Families of rows that turns and mirrors carry onto each other, the same ones carrying the whole set onto itself: the rest of each named row's family, in list order
5 families of 8 rows
k813: [ -5  -6  -3  -9  27  14  -3  19 -18   9  -5 -14   1  -5  -1 -13  14  -4
  -3   6   0  -3]
k558: [ 16  -6  -2 -10  16  20  -5  20 -11   5  -6 -21   3 -11  19  -9  10  17
 -11   3   3   0]
k683: [ -9 -11  10  -6   6 -10 -19  -7   4  -9 -12 -17  -5  -3 -24   8  20 -11
  -8   5   1  13]
k559: [ 23  12 -15  17 -14   0  -4  -8  27  -6  -4  -1   7 -13  20   1 -15  24
   7   2   8  15]
k8: [-10  -8  15  -9   3  -5   4   8   1   4 -24   2   3  -4 -25   2  26   3
  10   4   4  -6]
k397: [ 14  15 -12   9  -6  -1  -2 -17  21  -7  -7 -10   7 -16  38   1  11  10
   6 -10   7  18]
k841: [  7 -21   1  -5  21   3  18  25   4  13   3  -3   9  -7   6  -1   5 -10
  11  15 -11   1]
k475: [-14 -10  14  -8   8  -6 -19   3  -2   9 -14  -2   0  -3 -19  11   2 -13
  12  15   8   7]
k166: [ 30  12 -10  20 -21  -1   9 -19  15 -11  -7   6 -10  -5  18  -1  12  -6
   5  -7   8  15]
k6: [  8 -15  -7  -3  28   0  12   7 -13   6  12   0  -2 -14 -20  -4   3  -6
  14  13   6   9]
k444: [ -5  -8  -1  -1 -26  -8 -10   8  11   4 -27 -19   1 -19   9 -12  11   7
  14  -8   3  14]
k302: [ 19   3 -14  18   5  -5  21 -12   8 -11   8  16 -12   6  -8   2  11 -23
   4   6  -4   7]
k819: [ 30 -14 -15  10  10   1  22  14  24  -8  -1   7   6   1   7   0  -6   7
  -7  15 -15   8]
k761: [ -1   1   1   7  15  -1  15   6  21   5  -8  24  -1  11 -16   0  18 -16
  14   7  -6   8]
k94: [ 10 -13   7  -3  37  12   7  -2  -3   4   4  -7   5 -15 -12  -6   5 -19
  -4   1 -10   7]
k554: [ 23   7  -9  14 -16   9   9  -1  28  -1 -22   5   1 -17  16 -19   1  14
   8 -16  -4  18]
k809: [ -6  -8   3  -7  -4 -16 -14   0  -6  -2  -6  -6 -10  -5 -23   9  22   3
  14  12  21  14]
k42: [ -7  20  -4  15 -16 -11 -12 -18  22  -6 -17   9   2  -5 -11   2   4   9
  16  -1  16  10]
k668: [ 15   2   3  -2 -17   1 -14  -3   0   6 -11 -12  -6 -25  14  -3  13  16
  22  -6  26  23]
k406: [ 13 -15   8  -9  30  13   0  12  -2  10   4   1   2 -12 -12   4 -16   2
   3  13  -7   3]
k109: [ -5   4  -6  14  14 -13   6  -9  14  -4  -2  16  12   7 -19  10  -1 -10
  11  22   8  -2]
k907: [ 16  10  -5  15 -16 -11   6 -18  14 -16  -6  12 -15   9  -8  10  23 -11
   3   2   8   9]
k637: [ 36 -14   8  -3  13  14  -1  -1   6  -3  -5 -21  10 -21  24   2   2   9
 -14   1  -1  12]
k405: [ 18  13 -10   2 -21   9 -18  -7  23  -4  -8   3   5   1  27 -10  -3   7
   2 -10  12  20]
k185: [ 37 -14  -6  -3  11   9  11   5  -8   1   1 -12   5 -26  13  -3  -5  21
   4   8  14  10]
k227: [  2   2  17  -6 -16   4 -27  -6   4   6 -29 -10  -1 -20  -1   0  -1  13
  11  -6  16  13]
k488: [ 27  -9   2  -8  -2  15   9  20  14   5  -7  -9   0 -21  11  -5   3  32
   2  -6  -8   7]
k308: [ 41   3 -14  18  -1   4  24 -13  10 -15   3  10  -7  -3   9   0   3  -2
  -5   2  -2   5]
k673: [-11   1 -19   7  27 -12  12 -11  10 -11   9   3   4   0 -11   4  12 -16
   3   8  -8   7]
k512: [-13  -3   0 -10   5   4 -19  14 -12   1 -16 -20  -6  -1  -9  -7  24   6
  -6   3   7   1]
k786: [  2   1   0   9 -23 -16  -3  -5  24 -10 -36   5   5   6  -1   3  20   0
   4   6  10   9]
k383: [ -9  17  -3   2  -4 -12 -10 -19  21 -16  -9   2  -5   1  -7  14  30  10
   3  -4   8  12]
k141: [ -1   4  -1  -8  -3  13 -21  15  -6   7 -14 -24  -7 -12  17 -13  18  13
  -1  -8   8  10]
k466: [ 27   4 -14   5  28   8  23 -12  11 -13   5   3  12 -14  12   2   3  15
  -8   0  -6   0]
k621: [  9   4  14  -4  -9   8 -24  -9  14   3 -13 -20  -8 -20  12  -3  18   3
   4 -17   6  26]
k965: [ 25   7 -11  14  23   9  17  -1  19   2  13  16  11  -7   6   4 -15  10
   8  12  -1   3]
k132: [ 24 -12   2  -2   1  13  -9   7   3   7  -9 -15   5 -28  18  -5 -24  16
   2   1   0  13]
k657: [ -6  10  -5  -3 -15  -5 -21 -12  17 -13 -12  13   0  16 -17  -2  11  -1
  -2  -1  12   9]
k359: [ 36   2 -11  -1  13  20   8  -1  13  -7   4  14  17   2  16  -8 -13   8
 -11   3   3   2]
k321: [  0  -2 -14   1  19   3   3  -4   6  -5   4  19  12  14 -14  -9  -4 -22
  -2  10  -1   1]

The rest of the family of k668: k6, k809, k405, k185, k657, k359, k321
The rest of the family of k132: k559, k475, k42, k406, k109, k227, k965
The rest of the family of k554: k8, k841, k444, k819, k761, k488, k786
The rest of the family of k302: k813, k558, k166, k907, k308, k512, k141

Families of rows that turns and mirrors carry onto each other, the same ones carrying the whole set onto itself: the rest of each named row's family, in list order
6 families of 5 rows
k791: [  0  10   8   6   1   0  20 -11   6  29  -8  -9  -4  -6   0  15  -5  16
  -2]
k87: [ 10 -16  -5  12  14  -2  25   5  -2   2 -21  -1  -7   5  -9   5  -4  -2
  19]
k555: [  5  -2 -12  -3 -12  16 -27   4  -7  -9  10  24  -6  -9  11  -4  -2  -4
 -17]
k820: [  2  -8   0  -4   0  15  -1  22 -10 -20  -4   3  10  10   3   6  -9  -9
  29]
k478: [ -3  -2 -20   2 -12  11 -31   6  -6 -10   6  24 -12  -8   6   0  -1  -5
 -14]
k211: [  8   4  -8   3 -16  19 -29  14  -2 -19   2  23  -1   2   2   0  -1   1
  -8]
k79: [-17  21  -8  10 -24 -16 -14  -9 -11   9   1   4  -9 -10 -12  -4  -8   4
 -17]
k251: [  4 -10  -3   2  12 -10  28  11  -5  -1 -20  -6   6  15  -7   3 -13  -3
   8]
k212: [  3  -6   1  -4   6  18  -6  22   0 -24   4  -4   0  14   8  -1 -17 -13
  13]
k970: [-10  14  10  10   1  -1  15 -14   5  24  -7 -17  -5  -5   5  16  -8  13
   0]
k615: [  9  -5   3   0   2   9  -6  25 -10 -22  11  -2   3   6   5  -6  -1 -16
  21]
k974: [  7 -20  -8  10  12  -3  27   3  -8  -1 -16  -6   1   6 -11   4 -10   1
  16]
k870: [ -3   1 -16   2 -12  12 -25   8   7 -20  10  26 -16  -8   0  -2  -7  -4
  -8]
k691: [ 11 -10  -4  10  14  -2  25   8  -8   2 -22  -5   0   5  -9  -5  -8  -7
  18]
k182: [ -9  17   8   1  -3  -8  13  -7   8  24  -3 -15   0 -15   3  13  -7  16
  -9]
k888: [  2  -3 -17  -4 -10  19 -28  15  -1 -18   4  16 -12 -10  12   1  -3  -3
 -11]
k130: [-15  27  -7  11 -27 -15 -14  -8  -3   6   2   1  -6 -11 -13  -4   0   0
 -16]
k390: [ -5  12   0   7   1  -1  17 -17   6  22  -6 -20   0  -8   5  17  -2  12
  -5]
k645: [-15  16 -11   8 -27 -13 -17  -2  -2  -2   5   3 -11 -15 -15  -8  -1  12
 -17]
k517: [  6  -5   0   3   4  13 -10  20  -6 -21  10   1   6   9  17  -7  -6 -17
  16]
k145: [  4  -7   1   2   1   2   1  26  -1 -22   2  -4   3  11  11  -5 -10 -15
  22]
k116: [ -2 -11  -9   5  14  -9  25  -2  -2   8 -16  -1   9   3  -5   9 -12   1
  23]
k343: [ -3  31 -10   9 -16  -9 -24  -3   0   0   3   4  -4 -14 -15  -1  -3   5
 -21]
k851: [-20  22  -4   8 -25 -10 -14  -8  -8  11   6  -3 -10 -10 -15   1  -1  11
 -12]
k982: [-21  29  -5   4 -22  -9  -9  -3  -1   1   9   4  -8 -22 -14   0   4   5
 -14]
k810: [  2  -3 -11  -1 -15  20 -29   6   0 -10   2  25  -8 -10   4  -5  -3  -7
 -15]
k799: [ -9  10   4  -1   1  -2  25 -14   5  20  -9  -8   3  -8  -1   9   3  18
 -12]
k301: [  5 -10   7   0   0  13  -7  25  -8 -20  11   0   6   6   6   0 -12 -15
  21]
k783: [  4 -15  -5   4  12  -2  27   1   1   7 -28  -7   0   2  -7  -4 -10   3
  13]
k190: [ -9  19  -3   6   6  -8   7 -23   8  20  -3 -14   5 -13  -2   6  -7  15
  -4]

The rest of the family of k555: k87, k79, k970, k615
The rest of the family of k130: k974, k390, k810, k301
The rest of the family of k982: k251, k212, k870, k799
The rest of the family of k343: k820, k211, k116, k190
The rest of the family of k791: k478, k691, k517, k851

Families of rows that turns and mirrors carry onto each other, the same ones carrying the whole set onto itself: the rest of each named row's family, in list order
4 families of 4 rows
k113: [ -1  34  19 -12  17  -4 -10  33   4   0   5  25 -12  31   9 -18  13  18
   0]
k989: [  8   6  16  -8  20  25  -8  15  -2  12 -21  -1  -2  40   5 -11   2  20
 -18]
k537: [ 33  29  38 -22  13 -12   0 -10   0  18 -14   7  14  -3   9   6  10  -2
   9]
k154: [ 18   7   9  -8  -7  -1   8  -7 -20   7  12  11   7  -3  18  -7  17  -5
   2]
k723: [ 21   6  17 -13  -6  15   7  -9 -15  15   5  17   4  -5  16 -14  24 -10
  -7]
k112: [ 29  10  16 -15  -8  10   5  -2 -13   8  17   9   5   5  17   2  28 -13
  -4]
k161: [ 40  25  41 -17  20  -9   5 -10   0  13 -17  13   8  -3   6   1   9   2
   5]
k955: [ 28  29  40 -25  14   4  -1  -7   6  18 -16  17   7 -10  15   1  18  -9
   9]
k895: [ 19   9  18   3  25  19 -15  19   2  13 -18   2   7  41  -7 -12   5  14
 -16]
k561: [  1  30  23  -8  14   5 -13  37  13  -6   3  28  -4  31   7 -12  11  18
   2]
k566: [ -6  30  26 -22  13   7 -13  31  15  -3  -9  20  -8  26  15  -9   7  25
  -7]
k43: [ 12  15  12  -1  28  13 -13  14  -1  17 -24   2  14  41  -4 -14   1   9
 -15]
k60: [ 20   7  24  -8  14  23 -17  18  -2   9 -15  -8   8  43   5 -18  -2  21
  -5]
k994: [  1  27  21 -17   6   9 -26  32  18  -2   4  12  -7  24  11 -11  -1  22
   5]
k891: [ 18   8   9  -3  -9   0   9  -4 -14   1   9  21   6  -7  13  -7  11  -9
  -5]
k438: [ 36  25  33 -26  17   4  -4  -8  11  14  -5  11  23  -1  14  10  23  -3
   9]

The rest of the family of k561: k537, k154, k895
The rest of the family of k161: k113, k43, k891
The rest of the family of k989: k723, k955, k566

